In the data rows, 128 means zero.
Some points, one per row:
[175 164 190 175  78 130 173 163  90 116  79 152 130  92 160 126]
[133 150 140 131 135 162 101 158  87  82 108 135 127 114 105 146]
[ 99  56  96  49 142  53 105 100 111 148 126 160 204 166  86  96]
[128 123 123 125 140 170  98 147 135  92 120  97 125 108 138 112]
[151 168 147 143 112 142 158 121 120  94 137 146 113 108 140 163]
[116 125 104 111 121 147 149  98 218 205 177 141 117 136 128 174]
[152 127 145 149 106 149 163 132 116 148 131 135 145 102 138 161]
[118  43  88  45 139 125  93 142 170 211 137 122 203 154 109  92]
[103 126  64  97 123 112 109 126 202 182 210 111  78 186 120 168]
[133 144 137 153 139 155 104 131 139  99 112 127 128 103 121 137]
[108 127  94 159 119 137 129 140 162 200 185 115 109 150 126 169]
[ 96 128 163 148 105   0 133 146  50  99  83 210  94 169  32 129]
[130 131  98 180 115 129 152 143 158 175 175 132 144 141 126 170]
[109 117  79 132 135 129 121 143 169 183 185  97 133 153 117 160]
[155 144 144 161 112 158 158 114 101  90 123 147 150  95 112 158]
[114 139 136 136 146 153 135 107 129 134 117 104 128 105 151  99]
[153 166 163 150 118 155 138 150 103 101 102 145 131  92 149 145]
[130 140 116 147 125 140 138 129 163 178 159 137 142 131 124 163]
[127 155 131 153 120 136 150 123 116 132 144 141 145 127 133 152]
[155  99 126  69 112  92 114 145 143 137 130 174 112 144  89 155]
[ 85  31 103  52 153  58 104 116 119 202 116 163 233 168  63  91]
[141 140 135 129 131 164 125 123 132 130 128 128 146 109 133 140]
[ 59  67   3  90 131  87  77  99 233 164 255  70  33 243 146 154]
[ 98 102 126  67 152 131  82 118  61 102 105 144 195 143  90 121]
[135 129 123 124 170 155 103 119 118  80 115 102 107 107 131  91]
[148 153 129 122 116 127 110 136 117 142 125 143 126 120 103 155]
[128 152 123 152 120 149 155 145 145 180 141 130 166 114 146 147]
[147 154 166 164 120 149 144 129 107 120 103 128 135  98 130 147]
[128 126 130 180 125 150 158 135 158 109 144 131 126 123 146 141]
[117 169 115 128 140 132 137 113 131 146 137 111 134 137 157 104]
[127 108 120  83 163 154  92 102  99  87 112  95 116 107 126  91]
[116 186 147 176 153 134 109 111  47 100 104 105 106 106 122 132]
[123 169 120 128 118 157 147 140 150 143 141  94 122 119 140 140]
[130 122 125 124 141 172  96 148 134  90 117  96 125 105 139 108]
[118 183 116 147 102 168 193 147 154 168 162 115 162 161 187 123]
[147 146 139 143 127 138  98 166  91  83 112 146 152 115 106 155]
[164 165 186 160  94 121 174 164 120 102  85 144 109  97 159 120]
Then 16 other points, each followed by its number:
[149 154 129 122 113 125 111 137 118 143 126 146 127 121 102 159] 0
[144 160 129 112 111 125 143 139 146 154 143 147 129 117 116 165] 1
[164 151 143 127 107 137 125 135 153 118 120 155 108 112  89 168] 2
[128 154 122 155 118 147 161 144 147 187 143 131 169 114 146 148] 3
[128 126 130 182 124 150 162 134 160 110 146 130 125 123 148 140] 4
[192 139 168 147  93 101 124 208 107 103 101 202  66  96  90 176] 5
[118 155 124 115 117 164 167 123 141 182 147 134 142 126 137 147] 6
[136 131 118 171 113 134 159 137 164 174 155 138 135 135 146 153] 7
[142 133 125 166 106 123 137 141 198 141 147 161 124 133  90 162] 8
[ 91 104 132  85 136  49 116 129  88 100 110 194 176 162  67 146] 9
[ 50 129 134  98 142  72  99  71  14 122 114 164 202 177  61 159] 10
[150 171 135 121  93 123 144 144 176 188 155 146 112 128 134 170] 11
[114  78  78  67 129 108  99 135 175 173 181  97 107 172 106 140] 12
[133 128 124 127 129 165 122 132 127 139 134 129 151 112 122 144] 13
[129 138 132  98 151 144 104 100 130  55 117 127 136 110 136 111] 14
[126 135 127 154 110 147 176 117 163 199 159 133 171 126 151 157] 15
Which of these numbered points is nearest to each point below, ignoring the 3 directions in which the first points spread most? Its number follows each.
[164 179 162 134  92 122 150 135 126 147 109 144 108 117 147 136] > 11
[203 146 183 112  69  70 137 179 141 101  90 188  73 124 107 140] > 5
[135 164 132 134 109 156 166 124 145 211 155 116 139 122 118 168] > 6
[130 144 118 126 111 143 166 126 119 185 157 119 146 125 140 158] > 6
[ 77  80   0  75 112  60  62 137 228 188 255  82   0 255 122 153] > 5
[136 172 131 146 116 146 172 112 172 121 140 141 153 120 147 152] > 14
[ 73  77   0  71 113  57  58 136 235 193 255  78   0 255 121 153] > 5
[141 134 125 164 107 125 138 142 198 141 147 158 125 133  93 161] > 8
[136 130 119 168 114 136 158 136 162 172 153 138 134 134 146 152] > 7
[104 131 142  92 126  43 113 139  42 100 105 197 169 160  66 158] > 9
[101 151  95 145 124 138 143 132 154 130 180 130 123 151 118 167] > 9
[ 76  80   0  74 114  62  61 135 229 189 255  81   0 255 122 152] > 5
[135 168 130 141 116 146 169 111 172 123 141 143 158 122 143 153] > 14
[136 144 108 142 105 118 122 121 166 145 163 133 104 153 122 158] > 0
[151 167 146 142 112 141 157 123 121  98 136 146 112 110 140 161] > 14
[124 131 125 148 112 141 172 116 160 197 157 134 173 129 147 154] > 15
[121 144 134 144 164 163 110 120 109  95 117  92 117 104 149 110] > 7
[128 112 123  94 134 139  92  95 121 127 122 121 137 125 102 127] > 0
[223 197 222 155  67 118 197 190  83 138  60 186 128  82 177 119] > 11
[185 148 158 132  91 107 126 163 152 105 108 198 123  99  98 173] > 2
[173 133 158 132  97  85 107 197 124 153 108 188 113 122  81 170] > 5
[121 144 135 143 163 163 111 121 110  96 117  91 119 105 150 111] > 7
[117 101 120  97 180 143  88 122  97 107 108 104 123 110 127  90] > 7
[117 179 125 125 123 170 156 100 130 144 149 101 159 123 157 129] > 6
[108  96  68 122 129 125 106  97 183 213 198 119  91 180 119 155] > 0
[145 158 130 113 111 125 143 139 148 155 143 148 127 117 115 165] > 1
Here are 16 other points, each followed by its number:
[176 136 160 138  94  83 108 198 125 157 108 191 109 121  80 174] 0
[121 137 127 137 162 156 120 114 125  97 123  94 128 105 141 100] 1
[109 112 113 107 151  87 138 100 106 121 120 101 104 144 126  81] 2
[106 130 142  94 128  50 111 139  47  98 105 193 167 157  70 155] 3
[121 144 134 142 163 161 111 119 110  98 117  91 119 105 150 110] 4
[127 101 148 136 126 133  99 158 102  73 113 151 134 114 110 155] 5
[129 150 138 139 111 159 175 107 157 163 147 126 154 120 124 156] 6
[147 143 140 148 132 143 107 119 104  92 116 136 118 103  98 147] 7
[129 117 139  99 140 167 118 151  95  91 115 124 140 111 133 129] 8
[145 117 133 159 165 173  79 132  91  59 106  82 110 103 139 109] 9
[118 119 119 139 173 161 102 104 113 121 115  83 129  98 170  87] 10
[130 120 137 175 147 149 123 100 105 100 117 110 129 112 116 132] 11
[112 121 115 143 196 144  84  72 115 120 104  74  72  86 140  55] 12
[122 137 126 136 145 122 145  76 108 101 121  94 112 131 143 102] 13
[144 138 131 121 114 134 138 159 138 113 124 123 113 110 134 148] 14
[111 132 145 131 127  78 137  94  96 120 110 127  95 134 104 113] 15
The same question for these:
[125  90 116  86 133 140  93 156 122 148 137 131 174 141  97 125] > 8
[148 140 133 120 110 137 138 164 142 111 125 126 114 109 134 154] > 14
[126 102 146 134 127 130 101 155 102  76 113 148 132 116 111 151] > 5
[133 153 142 168 144 157 100 148  95  95 111 111  92 101 143 135] > 9
[130 132 100 179 116 131 151 143 156 173 172 132 145 139 127 168] > 9
[111 129 145 132 131  79 134  94  94 118 109 129  99 130 101 114] > 15
[132 121 133 129 154 141 127  58 115  85 114 105 128 114 128 106] > 13
[143 132 120 165 120 155 158 143 172 148 141 129 149 120 134 147] > 1
[ 87  36  80  49 143  54 121 102 131 179 150 125 117 194  95  72] > 2
[141 126 138 122 116 109 115 142 120 110 118 158 133 130  77 162] > 7
[134 127 120 166 104 146 172 107 177 186 159 118 179 140 139 162] > 6
[123 100  82  88 116  81  98 160 194 159 175 137  66 181 120 141] > 0
[100 102 116 115 179 129 100 102  79 108 110  75  99 105 131  67] > 2
[128 111 121  93 133 134  93  99 123 127 123 122 136 128 102 127] > 7
[132 143 136 152 140 155 102 131 142  96 112 126 128 104 120 136] > 7
[113 122 116 144 195 143  86  75 115 120 105  75  74  86 141  58] > 12
[ 53 138 129 145 166  31 128  81  31 125 104 133 111 155  76 116] > 15
[129 106 151 137 125 132 103 157 101  75 111 152 133 113 112 153] > 5
[101 120 112 158 204 115  91  79  84 124 108  64  78  95 129  63] > 12
[116 114 140 148 134 131 101 158 120 105 113 156 141 124  96 152] > 5
[ 88   0 100   0 166  56 107 112 124 190  97 176 255 161  48  54] > 6
[ 87 127 113 167 192 113 102  25 129 127 109  75 108 104 136  74] > 12
[158 145 167 164 100 166 176 170 118 133 100 154 161  80 153 151] > 8
[ 98 124 105 145 116 126 145 136 139 162 154  93 106 173 180  97] > 2
[137 129 125 135 117 129 136 123 137 104 143 130 135 120 115 158] > 7
[129 127  93 115  70 125 160 144 124 105 175 109  72 217 210 116] > 2
